Each row is where one point has got to under a steady rotation. How many ticks took it there?
The counts run from 0 to 689.
[-17, 16, -12, -3, 16, 4, 18, -22, -16, 0, 14, -9, -11, -3, -4, 2, -1, -5, 6, 14, -1, -27, -17, -2, 10, 14, 24, 18, 4, -7, -14, 10, 0, -19, 14, 12, 2, 9, -7, -1, 6, -7, -3] | 130
[-17, 6, -5, 5, -7, -19, 24, 3, -11, -7, 10, 10, 4, -14, -5, -2, -18, -12, 6, 23, 21, -27, 3, -19, 11, 3, 7, 11, -8, -5, -6, -1, 0, -27, 16, 9, -10, 12, -15, -1, 4, 0, 0] | 328
[-2, -9, 1, -24, 19, -6, 15, -4, -8, 3, 15, -27, 0, 12, -6, -9, -13, -8, 6, 11, 17, -12, -4, -2, 1, -5, 19, 1, 4, 1, -20, -10, 12, -15, 1, 20, -1, 24, -8, -12, 15, -10, 8] | 298
[-10, -2, -5, -1, 4, -19, -3, -5, -17, 14, 14, -5, 13, 19, -10, 6, -14, -9, 8, -7, 22, -21, -11, -9, 7, 9, 12, 5, 2, 0, -18, 3, 7, -17, -2, 3, -13, 30, -15, -3, 15, -18, 17] | 236
[-16, -10, -11, 2, 10, -16, 4, 0, -1, 10, 0, -19, 12, 13, 11, -8, -22, -14, 2, -3, 20, -16, -10, -7, -9, 6, 9, 6, -6, -10, -12, -7, 9, -22, 8, 3, -11, 25, -14, -16, 25, -6, 4] | 304
[-21, 0, -10, 4, 15, -18, 10, -13, -8, 9, 0, -4, 15, 18, -3, 1, -11, -13, 8, -10, 9, -27, -8, -11, 8, 7, 9, 2, 4, -11, -5, 3, 8, -21, 1, 2, -6, 25, -14, -24, 24, -2, 11] | 449
[-24, 11, -15, 0, 14, -8, 12, 3, -13, -2, 8, -7, 14, 7, 4, -3, -7, 4, 0, 15, 3, -20, -22, 0, -7, 10, 29, 27, -11, 6, -5, -3, -8, -26, 1, 6, 7, 18, -9, -1, 0, -12, -7] | 55
[-11, 10, 0, 1, 4, 0, 9, -8, -18, 3, 15, -13, 0, -2, -9, 3, -20, -19, 2, 15, 22, -6, 3, -22, 0, 0, 9, -14, -12, 1, -17, 3, 15, -33, 15, 11, -7, 25, -6, 0, 7, -4, 6] | 14
[-15, -1, -9, 3, 7, -25, -9, 4, -26, 15, 13, 4, 11, 11, 9, 4, -15, -6, 9, 4, 24, -21, -10, -15, 0, 7, 8, 12, 0, -22, -4, 2, -2, -18, -3, -7, -8, 21, -15, -10, 11, -7, 9] | 382
[-18, 4, -1, 6, -3, -20, 19, 3, -21, -7, 10, 10, 8, -15, -7, 2, -21, -16, 7, 16, 17, -20, 5, -18, 13, -1, 15, 15, -6, 1, -4, 3, 5, -28, 15, 9, -6, 14, -12, -3, 1, -2, 1] | 327
[-17, -8, -2, -5, 28, -19, 6, 21, -21, -7, 7, -5, -3, -11, -5, 4, -22, -4, 6, 14, 5, -13, -21, -7, 0, 5, 19, 16, -15, -5, -5, 3, -8, -16, -3, 2, -11, 16, -19, -8, -4, -12, -8] | 43
[-21, 3, -9, 2, 27, -12, 16, -2, -14, -10, -1, -8, 9, -6, -17, 7, -8, -7, -1, 9, 11, -11, -8, -20, -6, -6, 1, -1, -20, -12, 4, 11, 9, -20, -1, -1, -9, 24, -13, -17, 0, -23, 14] | 671
[-13, 9, -15, 6, 0, 1, -5, -29, -20, -2, 9, -5, -6, -1, -1, -1, -9, -9, -2, 16, 22, -14, -4, -6, 6, 8, 27, 24, -9, 0, -18, 13, 0, -29, 10, 2, 8, 14, 0, -1, 12, -12, -3] | 272
[0, 2, -3, -10, 4, -4, 9, -17, -9, -5, 17, -32, 2, -8, -2, -4, -10, -9, 5, 10, 18, -2, 1, -17, -6, -8, 4, 0, -15, -9, -23, -5, 7, -31, 2, 19, -11, 26, -9, -6, 10, -13, 1] | 84
[-21, -2, -6, -4, 19, -13, 24, 10, -18, -13, 3, -5, 15, -4, -4, -7, -12, -4, 0, 17, 3, -16, -11, -4, 0, -5, 24, 27, -10, 6, 2, -3, -1, -25, 3, 8, -1, 19, -11, -12, -2, -13, -8] | 189
[-9, 3, 0, -6, 19, -11, 4, -6, -27, -6, 18, 8, -3, -8, -9, -4, -16, -3, 5, 16, 9, -9, 0, -15, 8, -16, 11, 8, -17, -15, -9, 10, 0, -19, -3, 5, -2, 13, -8, -30, 13, -22, 13] | 602
[-18, 2, -12, 8, 19, -10, -1, -13, -24, 4, 4, -3, -7, 1, 7, 5, -17, -14, 2, 14, 16, -13, -17, -21, 7, -4, 6, 1, -8, -22, 1, 17, 8, -22, 7, -5, -3, 22, -13, -17, 5, 5, 6] | 596
[-7, -6, -13, -6, 29, -4, 0, 1, -18, 2, 7, -9, -24, -7, -13, -1, -6, -7, 5, 15, 24, -10, -6, 3, -4, 16, 21, 13, -6, -15, -20, 10, -4, -11, 6, 1, -5, 9, -7, -5, 10, -26, -8] | 489
[-14, 3, -24, -4, 15, -3, 15, -24, -12, -5, -7, -12, -3, -3, -12, 0, 10, -6, 1, 19, 34, -21, 0, -4, -1, 9, 15, 15, -1, -11, -1, 3, 5, -24, 8, -1, 2, 20, -2, 3, 0, -14, -9] | 206
[-7, -4, -5, -13, 11, -16, 5, 12, -13, 6, 4, -13, 5, 5, 9, -6, -20, -13, 4, 9, 28, -13, -3, -8, -3, 10, 16, -4, -4, -10, -17, -16, -2, -32, 4, 12, -2, 21, -11, -5, 13, 10, -13] | 507
[-16, 13, -19, -7, 21, 4, 3, -7, -15, -4, 18, -8, -17, -17, -11, 2, -8, 5, 0, 18, 12, -12, -3, -7, -4, 20, 8, 0, -15, -25, -7, 0, 3, -25, 6, 4, 2, 10, -4, -13, 19, -18, 4] | 142
[-4, 4, -20, -6, 18, -1, 16, -14, -3, -2, -3, -11, -2, 5, -10, -12, -2, 7, -2, 24, 19, -23, -9, 10, -4, -3, 12, 28, -7, -11, -12, 7, -5, -20, -1, 4, -3, 15, -15, -1, 14, -23, -5] | 411
[-17, 10, -9, -2, 18, -10, 19, 8, -13, 5, 7, -21, 15, 3, 1, -3, -15, -10, -2, 3, 9, -19, -9, -1, -9, 11, 14, 1, 4, -8, -3, -7, 11, -37, 13, 11, 0, 25, -10, -1, 5, 10, -2] | 650
[-11, 5, -14, 1, 15, -8, 6, -14, -27, 3, 0, -11, -5, 2, 9, -3, 1, -12, 6, 14, 22, -19, -12, -1, 1, 7, 25, 23, 4, -11, -14, 8, -5, -28, 11, 5, 2, 16, -4, 4, -3, 2, -20] | 60
[-28, -7, -10, 3, 9, -28, 3, 18, -9, -6, 13, 2, 10, -6, 5, 2, -17, -3, 6, 10, 15, -17, -9, -12, -4, 7, 13, 21, -17, -12, 1, -5, -5, -13, -3, 1, -5, 17, -14, -18, 6, -14, 12] | 179
[-7, 7, -8, -2, 3, -8, -2, -15, -31, 17, 15, -3, 7, 13, 5, -1, -14, -13, 7, -3, 16, -21, -2, -13, 15, 7, 14, 2, 5, -4, -13, -1, 7, -31, 7, 4, -4, 24, -7, -7, 21, 3, -1] | 585
[-11, -12, -12, -17, 8, -17, -1, -15, -6, -12, 6, -14, -8, -13, -17, 4, -2, -1, 13, 1, 24, -14, 4, -9, 18, 24, 18, 5, -8, -7, -15, -4, -8, -20, -8, 7, -9, 21, -11, -8, 15, -14, -5] | 565
[-20, 5, -2, -4, 23, -2, 26, -9, -16, -13, 8, -1, -2, -9, -12, 0, -10, -7, 5, 21, -3, -14, -13, -21, 8, -11, 14, 8, -18, 0, -8, 9, -1, -20, 7, 12, -7, 14, -14, -20, 5, -17, 3] | 467
[-18, 8, -17, 1, 23, -2, -3, -15, -5, -9, 7, -14, -4, 0, -16, -2, -9, 6, -6, 15, 15, -15, -9, 6, -5, 11, 22, 13, -13, -16, -7, 10, 0, -24, -8, 3, 17, 20, -7, -16, 12, -14, 10] | 279
[-22, 6, -11, 5, -3, -12, 28, -3, -5, -6, 12, 3, -1, -15, 0, 2, -12, -10, 6, 28, 13, -24, -3, -22, 7, 5, 9, 15, -12, -6, -7, -3, -1, -26, 18, 9, -12, 10, -16, 0, 2, -2, -4] | 329
[-11, -4, -12, -5, 14, -12, -2, -3, -1, -14, 17, -28, -9, -13, -20, 6, -20, 0, -2, 5, 13, -11, -6, 8, -1, 14, 17, 8, -6, -14, -8, 8, 7, -27, -6, 8, 8, 23, -14, -1, 4, -5, 14] | 425
[-11, -9, -20, -5, 9, -3, 13, -23, -1, -5, 3, -19, -9, 3, -16, 4, 5, -2, 7, 17, 22, -22, -12, -4, 3, 13, 17, 21, -4, 2, -12, 6, 6, -12, 3, 5, -8, 20, -11, 6, 3, -29, 1] | 555
[-6, 5, -11, 12, 5, -14, -6, -17, -5, -10, -2, -13, -5, -6, -9, -1, -15, -6, -2, 3, 27, -17, -3, 10, -2, 12, 15, 20, -9, -20, -20, 17, -3, -29, 2, 4, 2, 16, -11, 0, 13, -12, 3] | 416
[-14, 5, 2, 7, 8, -20, 10, -7, -11, -11, 1, -1, 8, -10, -14, 6, -18, -17, 4, 10, 24, -12, -1, -23, 4, -5, 0, -4, -22, -13, -13, 15, -2, -28, -1, 6, -10, 19, -17, -11, 2, -8, 11] | 674
[-16, 8, -5, -4, 9, -1, 16, -22, -18, -8, 4, -5, -6, -1, 5, -2, -6, -6, 5, 22, 1, -18, -18, -14, 12, -5, 24, 19, -13, 3, -18, 8, -10, -23, 6, 15, -3, 13, -12, -8, 3, -2, -12] | 263
[-7, 5, -16, -8, 17, -8, 10, -11, -24, 6, -1, -6, -4, 3, 5, -7, 6, -8, 5, 16, 27, -21, -6, 1, 0, 8, 19, 23, 5, -16, -11, 0, -8, -27, 7, 2, 1, 13, -4, -1, 7, -6, -19] | 61
[-25, 14, -23, 1, 18, -8, 11, -8, -7, -4, 8, -5, 1, -6, -16, 1, -5, 2, -2, 10, 15, -24, -2, -4, -2, 21, 9, -1, -5, -23, 6, 1, 7, -31, 7, 1, 8, 20, -6, -11, 9, 1, 11] | 0
[-7, 7, -13, 0, 4, -3, 15, 4, -22, -3, 14, -3, 5, -10, 0, -7, -21, 3, -2, 26, 4, -13, -12, -8, -3, -10, 12, 31, -20, -2, -4, 2, 0, -29, 5, 3, -7, 14, -14, -1, 3, -21, -4] | 401
[-18, 2, -10, -11, 17, -8, 26, -9, -12, -6, 6, 7, -6, -3, -10, -2, -10, -3, 7, 34, 14, -23, -4, -24, 16, -8, 6, 2, -15, -5, -2, 1, 1, -17, 4, 5, -8, 11, -14, -20, 8, -8, 1] | 465
